A state moves one step at a time under one of 8 hidden systems, and each row is a state written as 20 numbers. Each run below is a few steps of one system.
seq 1, D:
[[  0   7   2 -14 -24 -48 -14 -11 -49  -9 -10   3   0   7 -30  -4   6 -29
  -10  10]
 [ -3  35  -3  -8  11  36   6  46  -6   0  23  11  33  -3  24  20 -23  -5
  -19  11]
 [ 17 -51  10  21  23 -10 -10  16   3  -1  11 -30 -38  23  -6 -12 -12  34
  -11   5]
 [-14  30 -17  12 -37 -33 -39 -12 -29   1   2   2 -16   3 -16  15  -4 -39
   19 -10]
 [ 16  -6  -6 -32  -4  20   6  40  13   5  28  42  30 -11  32  33  -4   0
  -25   4]
 [-19 -56  -6  14  26  11 -13  -6  16   8  12 -58 -34   0   6  -8 -11  24
   -5  -8]
 [  2  19  -1  11 -51 -54 -29 -36  -2  21  -3   6   0  -8 -23  19   2 -31
   24  21]
 [ -6  -5   0 -42 -15  27  26  23  -7 -11  17  17  53 -14  45  26   0 -16
  -48   6]
 [-12 -32  21  42  27  15   2  -3  38  11  11 -69 -23   9   7  -6 -22  40
  -11   7]]
seq 2, F (9 x 20):
[[  3 -13 -25   1  13   0 -17  -9  -5  -5  20  -2 -22  26  -2 -21 -28  17
   13  15]
 [ 17   7 -29   6  -8  10 -14  -9   4   9   0  18 -12   0  10  -7  -5  -4
   51   7]
 [ 22 -19 -23 -22  13   7   0  -2   0 -10   7  41 -13  14   3 -22  -1  18
   16  -2]
 [  1  -4 -25 -12  18  19   6 -16  -6  -3 -18   1 -18  -5  -9 -32  12   2
   43 -12]
 [ 18 -30  -6 -15   2  -6  13 -35   4  -1 -28  25   2   0   7 -25  20   7
   24  12]
 [ -1   4  -6  -1   7  18  26 -35 -10 -28 -26   8   3  20  10 -44   7   7
   13  -4]
 [ 13   0  15  27  13  -1  20 -37  18  -4 -34  -1  -5  15  -8 -37   7  26
   27  14]
 [ -1   6   3  22 -10 -23  -1 -56  -2 -19 -18  15  -9  37  -7 -36  -7   9
   13  13]
 [  4  46   7  33   8   0  -3 -30  13 -13 -19  41   0  35  -4 -30 -14  16
   26  10]]
seq 3, L:
[[ 10   8   9  -8 -14 -14  -1 -15  -2  -1  -5  42  36   8  16   5  -8  -5
  -10  36]
 [ -2  24 -17  -6  -2  44  31  11 -15 -21   0 -21   9   1  17 -14   2 -10
    8 -17]
 [ -2 -36   7  31  10   1  -6 -27  27   3  -7 -19 -17  13  19 -13  -9  26
    9   9]
 [-14  19  -1  -4 -35 -30 -14 -31 -14 -13   7  25  12  16   1   4  -8 -20
  -18   4]
 [ 17  38 -10   4   4  32  27  19   4 -16  -4  12 -12   4  -7 -14  16   4
   24 -37]
 [-12 -51   3   4  34  -9 -13 -13   2  -5  -4 -14 -29  14  -6 -23  -3  28
  -13  -6]
 [-20  25  -5 -19 -13 -31 -22 -37  -4  10  -5  40  19 -10 -20   3  -3 -20
    4  19]
 [ 30  37  -8 -19  13  33  42  34 -12 -14   6   7   8   7 -14 -21   5   9
   12  -5]
 [-15 -50  -9   5  30   3  -8 -21   1   8  -7 -53 -26  -2  -3 -23  -9  18
    9  12]]
seq 4, H, 9 rows:
[[  6  10  15 -22  -6 -16  26   7  10  -4  28  -5  -2   2 -42   0   6  12
  -31 -12]
 [-27  -4   4  -2   4 -28 -23   1 -13   6  14 -26 -25  -4 -39   7  -2  -6
  -21 -16]
 [ -6   3   0 -23 -23 -38 -17 -11  -3  21  17   5  15 -17 -25  23  -5 -18
  -11  26]
 [ -7 -24 -12 -46  -2   3   8  17   4  11  41 -15  10 -20  -7  18  -3  -1
  -31   3]
 [ -9 -33  -6   4   1  -8 -23  13   8  30  16 -49 -20 -26  -8  25  -5  -5
    6   3]
 [ 19 -27 -12  -5 -50 -21 -16  -4  15  20  20   0   2 -18  18  39   4 -21
   13   9]
 [ 21 -25  -8 -30 -19  17  25  23  34  13  25  -3  -4 -30   5  28  29   3
    1 -32]
 [ 12 -49  16  21  -8 -19  -6   9  20  14 -12 -30 -42 -21  -9  18  36   4
    7 -38]
 [  4 -16  20   7 -48 -39 -12 -21  23   9 -16  33  -3 -20   8  36  40 -21
   -3 -32]]
seq 5, L, 9 rows:
[[  6 -25  17  -3  18  15  28  10  41   3  12 -13  -7  -6  -2   2  11  33
  -19 -18]
 [-42  -5  13  -7  -6 -23 -12 -27  19  11  15 -10  10 -13 -12  19  -6  -4
  -38   0]
 [  1  58  15   4  -7   8  15  19  27   7  21  15  17  -3 -20  18  -4   4
   -6  -9]
 [-12  -1   5   9  28  14  -1  34   5  -1  26 -40 -25   5 -18   0 -14  20
  -22 -20]
 [-20   1   3  14   6 -33 -50  -5  17  33  15   2 -14 -10 -24  24 -20   2
    0  16]
 [ 23  38  -7 -15  -8  -6  -9  53 -20   5  33  26   6   2 -21  23 -12 -12
   -4   4]
 [ 11 -25 -21  -3  29  26 -12  51  -7  19  14 -36 -31 -21  -3  10  -2   4
   21  -9]
 [ 13 -52  -1  -5  -8 -34 -41   6   4  34  12   4   3 -16  11  34 -11  -5
   -3  42]
 [ 24  18 -14 -28 -44  10   9  38 -18   7  17  11  32 -26  22  43  10 -41
    1   6]]
seq 6, T:
[[ 10  -9  -3 -17 -25 -18   9 -15 -27  -7 -11   2  14   0   1  -4  11 -20
    1  15]
 [ 24   1  14  -4 -16  -6  19   2  -6  -1 -26  24  21  -9  12   5  24 -12
    6   7]
 [  9  -9  23   8   8 -12  13 -16 -12   1 -42   1  19  -4   2 -14  14  -3
    2  26]
 [ -4  27  18  28 -17  -9   6 -31  -2  -4 -35   5  18   5   8  -6   5 -13
   13  15]
 [ 13  36  27  32   7  -6   4  -3   1 -12 -29  31  10  22  -2 -14   0  10
    2   7]
 [ 11  28   8  40  22   4  -9   2 -14  -2 -29  -4  -8  20  -6 -24 -15   9
   31  22]
 [ 16  38  -8  32  -9 -15 -17 -12  -5  -2   7  11 -12  33 -16 -15 -30   4
   30  27]
 [ 32  41 -18   2   7   2  -9  30 -27  -8  15  34  -5  30 -16 -14 -26   3
   22  21]
 [ 47   0 -28  -8  10   7  -9  28 -24  11  18   3  -4  14  -4 -13 -28   6
   38  52]]
seq 7, S, 9 rows:
[[  2   9  -2 -12 -22  -1   9 -24   9   0  -3  23  26  -3  14   3   4  -8
    4  18]
 [  1 -22  -8  -9  -8   8  20 -26  20   1  10 -21  -2  -3   5  -9   3  10
    5   3]
 [ 11   5  -3  14 -23 -23 -11 -15   2  10   3 -13 -14   2 -15   3  -1  -6
   21   8]
 [ 14  21   5  -4 -25  -5  16  -4  12 -10  11  25  12  10  -1   6   4   0
   -6  -5]
 [ -2  -9  -1 -13   9  12  23  -9  22   1   8 -15 -10  -7 -15 -12  11  16
    1 -16]
 [  7  -4   9  10  -4 -30 -17   6  -4  13   4 -10 -18   1 -29   6   0   0
    4   6]
 [  1  28  11 -10 -13  -5  14   4  -8 -11   3  23  21   6  -5   5   4  -8
  -21  -3]
 [ -8 -11   5 -12  21  21  24   3  16   4   3 -25   5 -14  -5  -8   6  14
   -9  -4]
 [  2  -5   3  15  -4 -22 -22  11 -18   8   3 -29 -17   2 -16   6 -10  -9
    3   9]]
seq 8, K, 9 rows:
[[ 25  -6   1  -3   3  -6 -11  31  -7  20   3   3   6 -13  -3  18  -5  -3
    9  26]
 [ -3  -7  -4 -16  16   4 -12  38 -23  -1   7   1  -1  -7  -1  11  -3  -8
  -20  -4]
 [  1 -20  -5   1  16  20  -4  22   0  13  -9 -13   0 -20  21  11   6  -4
    9  -1]
 [  2 -29   1  -1  -4  -3  -8   8 -18  -4  -2  -2  10   4  29   8  -6  -7
  -17  16]
 [ -9   5   7  13   6  11  -2  12 -22 -13 -24   1   6   0  21   0   7 -14
   -8 -13]
 [ -2 -22   9  22  10   7  -5  -3  14  -5 -11   1  -9   8  26  -1   1  13
   -5 -10]
 [-18  -3   9  17  -6 -18 -18 -25  -4   0 -15   6   6   6  12   1  -7  -7
   -7  11]
 [ -1  21  16  11   3  -4   1  -4   8  -8 -15  36   6   8   1  -1   7   4
   -7 -12]
 [-24   2  -2   1  13   5  -9 -22  30   3   9  12  -9   1  -4  -4  -5  14
   -2 -16]]
seq 9, S, 9 rows:
[[ 24  15  -6   5  21  13  -1  27 -15   4  -3   9   5  11   0 -11 -18   8
   18  29]
 [ 23  -8 -18 -11  13  20  12  18 -32 -22  -3   5  -4  19  12 -24  -5   4
    8   8]
 [ 29  -9 -10   2  20  14   5  18 -21   0 -28   4  -8  -3   5 -20  12   2
   37  11]
 [ 36 -26   1  10   0  -4   1  13 -28 -16 -30  21 -12  14  20 -13  15   0
   13   0]
 [ 14  -8  11  17   8   6  14  -9 -13 -16 -53  18  -4   1  17 -21  31  -2
   20 -17]
 [ 13 -30  28  38  12  -9   1 -13   8  -7 -46   9 -14  11  19 -15  19  16
    5  -8]
 [-14   5  29  48   6 -15  -7 -32   0 -18 -46  14 -11  23  10 -20   7   8
   -3 -12]
 [-18  15  34  46  23   1  -1 -32  30 -11 -31  19   5  26  12 -21  -9  30
  -11   3]
 [-30  12  16  40  34   0 -13 -37  16 -15  -7  -1  -9  41  -4 -34 -34  35
  -13  12]]
seq 10, F (9 x 20):
[[ 19 -28  10  22   3 -19 -23  10  21  29   3 -11 -14  -7  -2  19  -8  12
   12  24]
 [-10  -3 -28  -9 -27  -2 -22  -3 -24 -18  21  13  -8  17  25   8 -11 -21
   -9 -15]
 [ 12  12   1   4  24  32   6  38  22  10   2  18  -3 -14   9  11   7  14
   15 -16]
 [-12 -46 -12 -24  11 -15 -13 -10  -4   9  10 -20 -25 -12 -20  -5   6   4
   -7  -9]
 [ -8   5 -12 -10 -28  14   7 -15  -1  -1 -16  11  21 -20  33  13  18 -30
   14  -9]
 [  7 -15  17 -12  25  23  33  15  16 -14   3   5  11   7   8 -10   5  28
  -30  -6]
 [-20  -8   3  13  -4  -3   5 -24   5   7  -7 -61 -16 -11 -18  -9   6  -4
   10  -7]
 [ 12  -2  15   8 -46 -22   7 -23  18  -4   2  21  22   6  24  20   6  -9
  -11   9]
 [-12  38  12   9  12  21  21  17   7 -24  19   1   0  25  -8  -9 -11  18
  -30 -26]]
seq 11, K, 9 rows:
[[  2   9 -12  28  -6   8 -13  -2  -9   0  -8 -19 -13   7  15  -4 -10  -9
   28   4]
 [ 23 -11   2  14  -9 -21 -14   8 -14  -8  -1  18 -17  21   1  -3  -1   4
    3   3]
 [-12  -2   0   4  15 -11 -19   1 -15   0 -18   7 -21  -5 -18  -7  10  -5
    6 -19]
 [  9 -28   7  -7  13 -10  -1  -9  13  12 -15  15  -2 -11  -2  -2  14  11
    8   6]
 [-19  -5   2 -23  11  -6   1 -16 -12  -3  -8   9  16  -3  -5  -9   0  -4
  -18  12]
 [ -3  14   1  -6  16  25  20  -3   8  -5 -11  10  17  -4   8 -12   4   6
    6   1]
 [ -7  -2 -12  -1   6  14   2 -16  10  -5  16  -4   2  14  12 -14 -22  12
    0  14]
 [  5  27 -10  10  -8   2  -5  -7 -11  -3  -2   6   5  11   3  -7 -16  -8
   19  16]
 [ 16  10 -11   2   6   2  -6  11  -4  -8  11  20 -19  18  -8  -9  -5  11
   11 -10]]
seq 12, D (9 x 20):
[[-39   3 -13  -9  45  13 -32  18 -21   6  -4  -2  -8 -13  -6  -1 -14  -5
   -7  -9]
 [ 11 -12  -3  -3  24 -22 -33   5  -4  21   1  27  -3   1 -17  -2 -18  10
   12  38]
 [-13 -12 -29 -21   5   2 -20  -1 -43  -9   0   4   6   4  16 -10 -17 -19
   -1  19]
 [ 17  -3 -14  14   7  17 -14  13   5   9   7   3   4   9  28   3 -25   8
   23  33]
 [ 15 -38 -15   9 -19  -8 -12 -11 -17 -11  -7  -3 -15  15  29  -6   0  -6
   12   3]
 [  0   7 -14  18 -24  15 -11  -4  11   3  -5   8   5  -8  37  20   1 -19
   24  -7]
 [  9 -38   9   2  -6   5  10  -9  26   1 -10  12   4  -6  32  10  19   9
   -6  -8]
 [-31  -3   8  18  -4   0  -2 -37  20   5 -23 -17  -1 -16  10   1  12  -6
    7 -14]
 [ -6  12  25  -3  -8 -12  15 -25  22   4 -18  25  29  -8  -1   3  14   0
  -11  10]]
seq 13, H, 9 rows:
[[-37  15 -11  14 -13  -3 -20 -38   9  -4   0  -2  -7   5   6  -2 -10 -12
    7 -14]
 [ 14  13   6 -15 -13  -3  30 -22  21   3  13   2  19   5 -16  -9  -2  13
    1  25]
 [-22  -9 -14  -8   3  11   6  -5  -6 -16  21 -31 -18  10  -6 -13  -8   5
  -16 -22]
 [ -3  18   0  15 -14 -16  -9 -19   0  18  -7 -22  -2  -9 -21   1  -3 -13
   25  17]
 [ 13  -5 -11 -28 -30  -2  19  -4 -11 -13  22   4  12   7   7   2   1 -10
  -13   5]
 [ -9   5  -4  -6  15  20  13  16  -1   6  -1 -37  -8 -21 -15  -1  10  -2
    5 -17]
 [ 15 -16   9  20 -26 -27 -11  -4 -18   3 -15 -18  -6   3   3   7   6 -14
    7  13]
 [  1  18  -2 -17 -23  10  14   9   1  -4   6  21  21 -13  14  18  13 -19
   -8 -15]
 [ 13 -13  22   3  21   6  21  27   4   1  -6 -23  -8  -7 -15  -2  14  17
  -14 -10]]
seq 14, T (9 x 20):
[[ 12  24 -11  14 -42  -9 -15 -19  18  11  -2  36   6  -4  18  21   6 -19
   35   0]
 [  6  -2  14 -17  40  -5   2  11 -17 -11 -18  49  12  13  -9 -22  -1  17
  -20  14]
 [ -1   5 -17  19   8  22  -6 -15  -3  16 -24 -26   8 -13  21 -10 -10 -12
   48  30]
 [  6  16   5   2 -27 -23   1 -37  12 -15  21  34  13  35   1  -8 -21  11
  -15  21]
 [ 18  27  -9  -2  20  36  19  36 -31 -22 -18  17   7  10  15 -19   3  -3
   12  -7]
 [ 37 -33  -4  19  -3  -7   2 -14  11  11  -2 -21 -12  12   4 -16 -11  20
   35  41]
 [ -1  30 -18 -16 -36 -19   3 -30 -36 -25   9  11   5  25 -12 -18  -6 -25
    1   6]
 [ 53  12   3  -5   0  15  21  40   0   1 -12  42  11  -4   8   4  20   4
   24   3]
 [ 17 -31   3  -9  18 -17   7 -18 -26   9 -25 -27   6   2 -16 -31  -5   8
   15  56]]
seq 15, X:
[[ -7   2 -16  -6  17   8 -16  26  -3   5  17  -3 -25  -5 -16   4  -3   3
    6 -23]
 [ -5 -23 -22 -15  10  -2 -23  17 -20   9  15 -16 -21  -7  -9   4  -8  -7
    5  -2]
 [ -4 -20 -31 -33  -8   8  -8  12 -16   7  21 -10  -2 -17   8  12   0 -19
    3  -2]
 [  1 -36 -17 -17 -11  19   4  13  -7  -1   9 -21   4 -15  36  17   6 -14
   -6  -8]
 [  4 -30  -3   3 -32   0   8  -4 -19  -5  -4 -37  12  -5  36  12   4 -23
   -7  10]
 [ 12  -3  10   3 -54  -8  21 -10   0  -6   0 -10  25  -2  30  23  11 -22
  -13   7]
 [  3   8  35  27 -39  -7  25  -4  13 -16 -12  -8  16   7  23  19  19  -7
  -30 -18]
 [ -6  27  49  44 -26 -31   7 -10   7  -4 -18 -18   8   9 -11  14   8  -7
  -26  -3]
 [-15  52  42  19 -15 -34   3  -7  20   1   8  12  10   7 -43  14  -1   3
  -33  -8]]
seq 16, X (9 x 20):
[[ -6 -17  -2  14   0   8   0  -5  19   9  16 -42 -12   1   3   2 -13  12
    2   5]
 [  5   9 -18  -5 -28  -1   8  -9  -4  -6  30 -25  -7  11  -7  -1 -12  -6
    5   3]
 [ 18  -1  -6   3 -21   9  10  19  17   0  21  -7 -14  -3   4  16  10   0
    5 -26]
 [  8 -20   6  13 -11 -13  -2  13 -19  -7   0 -32 -22   6  -4   3   8  -4
  -11 -17]
 [  6   7   3 -11 -27 -23   2   5 -13   9   6 -15   3 -15 -20  17  10 -22
   -3   2]
 [ -4  -3  14 -17  -7   0  17  19   8  -3  14  -2   8 -12  -3  19  14   0
  -34 -21]
 [-19   2  21  18   7   1   2  13 -10   0  -8 -44   3  -8  -2   8   0  -7
  -20  -3]
 [ -5  20   8   0 -17 -15  -4   5  -2  11  24 -17  16  -1 -14  18 -19  -8
  -17  24]
 [-13  29   3   0  -7  16   6  24  10  -9  29   1   3   5   4  18  -6  -1
  -25 -25]]

Name the system that made each run.
seq 17, 2 rows:
[[  5  38   3  16 -16   8  15  14 -10 -20 -10   6 -11   7  -5  -3  17 -11
    7 -39]
 [ -6 -27  14  20  32  -4 -10   2   6  -7 -19   0 -30   8  -4 -16  11  22
   -7 -25]]
 => L
seq 18:
[[  3  51   8  10 -25   9  19  17  26   4  29 -11   3  -3 -18  21  -2  -3
   -2 -19]
 [ 24  -3  12   7 -11 -25   6  22  -5  -7  25 -19 -31  20 -37   0   0  13
  -13 -14]]
 => H
seq 19:
[[-22 -45 -26 -14  26   4 -17 -19 -24 -12  -8 -17 -28   6   2 -28  -1   3
    2 -13]
 [  8  33 -20   7 -11  -5 -22 -15   8  22  -2  27   7  -9  -3   6 -12 -13
   49  28]]
 => D
seq 20:
[[ 22   2   6  -7  -4  10  29  -6   2  -6 -10   8  22   4   9 -12   3   7
    6  23]
 [-12  -8  -3   2  -7  11  19 -22  -8 -13 -10 -37   5   4  11 -16   1  -5
   -2   4]]
 => L
seq 21:
[[  6   8 -18   1   0  14   3  10 -22   4   0 -35  -3  -5  -3  -9  -8 -12
   25  14]
 [ 31 -16 -13 -16 -17   1   5  18   2   3  26   8   2   2  10  12  -4   3
    3  13]]
 => X
seq 22:
[[-12  17  -6  12  -3  -3 -10 -24  -4  -4  -4   0   3  13  -1 -13 -15  -3
   11  15]
 [  9   8  -4   3   3  11   6  -8  15   0  11  14   9  15  11  -7 -16  14
    5  20]]
 => S
seq 23 (2 x 20):
[[ -3  27  -3  19  -9  10  17 -40  25   7   9 -36   9  10  -9 -18 -23  11
   26  30]
 [ 25  15  -4   5 -31 -21   4 -27  20  -2  30  15   3  30  -7  -7 -25  14
   10  34]]
 => F
seq 24, 2 rows:
[[ 26  20  -7  19 -11   6   5 -10  11 -11   2  25  -7  27   9 -14  -9  13
   28   5]
 [ 13   7 -10   4  14  -6  -4  -8   6  -5   6  20 -29  21 -27 -25  -7  22
   20  -7]]
 => F
seq 25 (2 x 20):
[[  7 -17  -5   2   2 -12  -9  27 -15  -8  12 -16 -42   6 -25   0  11   2
   -6 -38]
 [  3   8   4  -3 -14 -35 -23  -5 -10  18 -18  20  -6 -20 -26  14  19 -23
   19  -1]]
 => H
seq 26 (2 x 20):
[[  3  18   3  -3  -3   8  17  17 -21 -13   7 -16   9   8  -4  -5  -4  -6
  -14   1]
 [ 18   8   9  17   3  -1   4  25  -1  -4   9 -11 -12  13 -10   0  -7  11
   -2  -3]]
 => D
seq 27, 2 rows:
[[-13  31  -1  11  32  19  -4  12   6   2  -4   0 -16   2 -22 -14  -6  12
   14 -17]
 [ 19   0  -5 -19  13 -21  -4   2 -15  -2  -5  33 -16   6 -33 -17   9   7
   11   1]]
 => D
seq 28:
[[  1 -22 -10 -11  -4  -4  -6 -32  38  17  11  19   3  -7   6   4  -3  13
   14  16]
 [-13  -7 -15  -6   4  20  18 -30   7 -22  -1  -5  -9  11  12 -27   4   9
    4 -20]]
 => X
seq 29, 2 rows:
[[ -5 -16  -6   6  10  19   6 -10  -7 -22  -8  -3  -6  19  26 -20  -3   9
   -5 -10]
 [  7  18  -4  25  -8  -1  -9 -18  16   0  -6  15 -14  13   0  -8  -3   7
   29  -4]]
 => D
seq 30:
[[  6  14  -7  20  16  28  19  -8 -10 -28  -8 -15 -11  34   8 -41 -15  18
   15   0]
 [ 43  12 -10  20  -5  -8 -10   4   8  14  -1  18 -13   8 -10  -7  -7   9
   52  27]]
 => X
seq 31, 2 rows:
[[ -4   8  -3 -31 -24 -14   5   5 -40 -10   5   8  32  -6   4  11   3 -33
  -27  15]
 [ 31 -22  18   0  -8   7  15  28  -2   8 -21  10  30 -19  35  23  18  -9
   -2  18]]
 => T
seq 32 (2 x 20):
[[ 21  29 -14   4  -1   0 -24  30  19  13  24  44 -24   0 -17  18  -3   7
   27 -20]
 [-10 -27 -13  -4  32  -4 -30  24 -27 -14   1  10 -45  10 -11 -11   2   8
   -9 -39]]
 => X
seq 33:
[[-12   8  -4  25   0   0 -23 -13  38  26   3  -8 -22 -15  -8  13  -1   6
   32 -12]
 [-14 -11 -13 -23 -14 -15 -18 -24  13  -4  23  44   1   6   8   9  -8   1
  -16  -6]]
 => F
seq 34:
[[  8   8 -35  -9 -26  17   8 -20   2 -21  31   5  -6  27  19 -14 -17   1
   14  -4]
 [ 37 -15 -19 -27  -1  17  24  16  -6 -20  16  21 -11  15   5 -16   7  13
    6 -10]]
 => T
